Each row is where one point has got to under a steady rotation. How many steps took it there?
The counts run from 0 to 103.
[139 158 151 122 144 144 156  96 131 124 154 121  86 141 157  74 140 108
  93  91  94 106 157 119 114 117 103 123 131 161 147 155 160 114 118 127
  69 150 122 199 140 122 120 171 136 153 117 135 113  90 102 123 182 128
 161 125] : 32
[124 106 189 136 135 109 165 100 124 105 145 102 112 145 126  82 144 142
  87 113 114 165 167  98 111 116 107 101 164  72 122 190 170 113  63 154
  94 130 118 156 118 144 128 135 129 123  99 122 107 113 131 118 137 141
 134 145] : 72
[115 150 132 147 103 124 110 104 157  86  88 128 136 111 137 113 125  82
 131 112  79 133 157 110 106 111 125  79 135 150  73 187 147 121 146 142
 129 130 178 110 141 175 124 116 104 152  87 127  63 133 131 124 159 105
 129 168] : 57
[115 157 141 152 123 115 146  86 100 138  84 120 117 100 123 110 145 142
 105 103  76  95 138 105 102 122 101  95 120 139 166 158 146 124 116 173
 107 121 195 145 113 154 105 125 125 127 142 182  69 122 132 172 158 149
 160 154] : 3
[106 154 113 159 145 129 133 131 116 131  80 143  93 137 130 168 160  99
 139  97  63 136 113 111 110 125 146 124 109 146 155 143 135 179 153 122
 134 104 146 142  81 135 101 134 131 101 136 148 118 134  93 158 210  72
 151 149] : 50
[117  86  91 133 161 121 120 139 131 123 176  85 126 106 139 142 131  96
 114 101 143  72 161  74  88 121 119 145 152  99 117 158 148 138 140 156
 103 159 166 137 127 139 139 122 158 139 100 170 131  95 106 135 161 102
 165 105] : 13
[110  61  95 120 116 106 105 135  97 122 134 107  78 132 107 136 111 133
 119 121 105 111 113  79 120 116 122 171 119 140 128 186 121 195 130 135
 105 145 147 136 154 157 143 109 135 120 134 178 100 111 108 122 175  95
 195 114] : 48
[105  96 156 145 154  95 174 165 103 140 122 103 140 139 155 128 152 160
 165  77  92 141 151 106 153 147 111 147 135  91 164 130 168 157  92 139
 143 111 138 125 118 143 116 126 103  76 159 179 101 124 162 143 130 128
 155 178] : 5
[109 130 120 110 158 110 177 116 149 126 119 127 116 133 124 131 131  66
 182 107  88 101 142 116 143 121 122  79 105 190 118 101 152 159 144 135
 119  97 149 112 129 152 125 124  95  88  74 129  75 117 137 160 128 126
 151 164] : 16
[130 142 180 118 137 147 142 119 104 101 135  74 138 151 127 102 135 134
  67 105 130 139 142 108 100 102 107 130 163  70 124 187 167 117  66 154
 111 167 114 170 119 145  86 132 137 162 117 147 104 123 127 118 129 124
 159 128] : 73
[137  54 107 127 161 104 153 143 125 119 144  95 118 168 101 168 139 160
 121 116 151 108 122 102 136 111 120 145 125 116 163 127 150 195  96 153
 106 129 139 150 164 163  83 164 125 116 135 160 117 121 142 197 117 115
 148 145] : 0
[110 135 106 128 167 139 128 151 127 125 150  84 137 102 117 157 128  63
 114  96 122  54 139  93 112 114 131 132 135 125 138 119 119 170 133 154
 121 148 158 159  98 150 110 115 144 147  78 172 105 100 115 166 143  85
 175 122] : 14
[107  95 115 157 141 120 115 135 110 102 123  91 140  96 110 117 123 179
 161 103 101 116 158  84 157 129  92 154 143 113 155 149 131 133 107 137
 126 156 181 103 130 181 123 109 115 143 165 201  82 134 154 126 132 128
 181 150] : 88
[129 131 168 121 166 127 170 100 118 106 153 124  60 172 142 110 148  93
  91 110 127 133 150 110 117 137 117  93 151 143 159 145 156 143  92 128
  88 120 113 168 143 140 124 182 122 114 116 102 123  94 123 140 190  93
 128 125] : 31
[100  85 162 147 168 138 118 175 134 102 192 105 107 156 137 150 142  85
 130  79 117 151 159  99 121 121 129 124 149  85 127 142 134 179 124  89
 115 140 101 133 126 135 117 130 101 127 106 129 115 116 125 102 163  73
 147 124] : 60
[128 125 101 150 131 113 133 113 147 116 115 113 136 100 158  96 129 165
 136  88  82 111 169 100 126 104  83 137 132 135 144 156 149 120 129 138
 108 158 181 133 140 170 101 137  99 152 152 190  76 135 147 129 134 164
 160 142] : 87
[ 98 129 101 162 168 130 124 133 154 115 102 121 158 132 129 171 160 132
 197 101 135 129 123  99 141 151 130 115 133 145 113 143 162 136 129 138
 146 117 175  79 100 181  96 124 116  92 150 159  94 120 149 129 153  70
 133 172] : 10
[120 117  88 142 172 163 149 142 154 141 133 111 190 126 128 137 154 115
 166 100 115  84 122  94  96 126 115 149 135 154  98 160 179 105 116 151
 115 156 165 118 102 149 120  98 136 127 137 180  84 111 128 107 136 104
 150 154] : 93
[103 104 132 128 124  86 182 139  93 124  95  91 114 164 110 163 142 110
  91 136 142 121 123 114 112 124 118 125 134 100 156 165 151 165  84 184
 137 113 136 128 112 145  97 141 128  85 138 159  98 134 153 197 137 113
 159 151] : 84
[110 152 118 149 155 107 161  99 142  89 116 120 119 137 170 143 145  87
 129 102 110 135 127  72 114 113  89  87 127 111 133 160 160 144 122 134
 134 136 152  90  66 151 129 128 143  91 126 166 119 118 106  89 206 114
 140 103] : 91
[114 113 161 117 150 114 160 113 105 102 152  94  68 158 110 143 143  92
 122 115 155 133 123 113 150 166 130  98 161 154 149 126 156 150  91 130
 110 107 123 143 158 148 113 165 110 114 115  91 121  94 148 146 154  50
 139 148] : 30
[151  94 129 132 111  72 132  94 134  80 140  98  85 101 134  91 108 131
 116 129 148 140 149  72 142 148 101 114 132 105 101 183 135 166  90 132
 136 122 165 145 152 171 136 132 142 122 107 163 145 107  95 159 177 110
 143 131] : 42
[129 142 153 118 152 171 120 108 142 102 129 119  98 121 128 125 121  81
 126 101  94 117 129 108 128  97 109  93 111 132  90 167 114 158 140 120
  80 157 135 159 104 137 115  86 133 163  61 131  95 116  66  89 170 123
 148  93] : 62
[ 60 178 127 113 136 144 137 122  88 107  86  78 117 134 108 126 156  68
 108 132  97 129 137 108 167 108 129 125 152 116 129 178 122 120 111 161
 117 182 118 136 106 151 113  96 141 147  99 133  98 126 120 105 128  85
 193 111] : 103
[119  88 100 166 127 126 141 137 156 167 125 163 141  95 143  93 145 146
 159  89  44 132 158  95 113 137 149 138 131 135  95 173 164 114 149 142
 106 120 174 146 100 140 160 120 128 106  97 146 108 116 112 134 157 152
 150 171] : 52
[103  47  67 128 172 112 153 170 171 108 169 105 124 143 127 189 121  91
 177 121 153 121 130  90 157 117 130 114 121 134 130 144 156 187 131 131
 114 134 141 110 141 158 110 139 118  95 100 131 111 109 127 149 126 100
 141 128] : 95
[120 164 114 129 184 128 150 149 144 115 126  96 140 120 118 158 134  40
 158  97 104  69 131 113 133 124 141 101 116 160 134  98 127 185 143 139
 137 119 144 133 100 151  89 109 118 125  84 151  90 117 126 180 136 102
 148 139] : 15
[ 93 171  84 115 131 109 120 101 134 103  90  90 148 126 139 153 132 104
 120 122 121 114 124  78 138  94  95 129 132 104 120 191 128 154 118 157
 130 170 157 111  97 173 107  97 145 147 144 203 103 132 105  95 159 111
 172 103] : 8
[ 90 121 131 145 153  83 159 129 111  88 127  91  98 124 139 159 141 111
 142 119 128 146 135  84 147 141  96  99 130  87 152 137 142 187 100 114
 141 124 140  90  77 162 108 119 129  73 141 169 125 123 115 107 182  83
 142 122] : 90
[112 108 133 113 150 128 186 137 107 138 106 108 102 150 117 125 139 153
 165 123 105 163 114 119 214 133 128 146 117 151 138 150 131 180  76 118
 124 106 112 166 149 164 115 134 128  78 136 143 128 119 112 162 112 102
 173 153] : 35
[109  80  72 124 190 152 146 167 164 138 153  99 184 137 117 160 139 110
 193 108 138  98 121 103 142 122 129 151 132 154 110 134 164 142 124 135
 126 133 160 103 125 161 122  99 111 102 121 168  98 116 120 140 121  81
 156 160] : 94
[ 84  90 115 113 140  89 176 108 127 137 138 128 109 132 139 103 124  79
 167 126  91 120 156 106 128 129 118  92 137 174 106 159 168 127 139 163
  87 128 142 102 152 136 146 135 110  85  88 127  61 115 161 124 129 141
 153 151] : 17
[161  84 108 149 130  90 147 132 162  71 144 121 110 111 144 113 111 160
 149 103 132 164 164  84 177 156 106 125 114 104 116 145 144 163 100 113
 137 113 153 153 165 188 129 143 111 131 131 158 150 107 106 169 163 120
 138 149] : 41
[152 143 153 123 104 102 124  99  91  88 128  86 109 117 115 115 115  97
  76 128 139 114 122  85 101 145 108 134 129  99 108 183 138 145  74 148
 149 120 167 150 122 157 130 112 143 130 130 172 115 101 112 167 203  88
 146 135] : 43
[109  88  98 152 179  99 136 128 174 110 156 142 144 130 155 147 143 126
 184  98 145 144 139  81 126 147 122 108 140 135 114 153 188 131 134 129
 119 110 167  85 122 165 129 149 116  84 123 144 106 112 135 125 166  91
 121 164] : 11
[ 56 152 110 141 177 153 131 155 132 135 117 107 117 146 152 140 164  90
 137  89  88 131 183 132 158 108 140 135 163 119 173 123 133 173 143 107
 107 160 100 149 110 153  99 150 110 156 129 130 111 133 121 125 132  87
 181 115] : 20
[158 103 112 113 126 114 155 143 163 111 150 157 136 153 166 113 118 114
 172  73  85 125 143  99 119 123  97 141  99 171 120 157 171 159 104  80
 131 125 131 141 180 150 125 139  81 106 146 190  84 113 128 122 172 129
 150 162] : 46
[ 99  49  98 147 116 117 129 162 135 157 134 123 140 106 133 121 133 123
 138 105  87 130 164  99 120 136 154 173 146  93  94 188 162 128 129 158
 117 131 159 147 122 155 156 105 140 101  91 158 114 122 118 153 120 129
 171 167] : 53
[111 147 102 113 112  96 162  80 118 130  70 130 100 166 134 110 135 126
  86 150 110 173 122 119 143 116 109 116 138 140 118 217 155 132 100 168
 102 129 125 163 112 143 124 167 163  98 148 133 138 110  74 126 171 120
 148 131] : 37
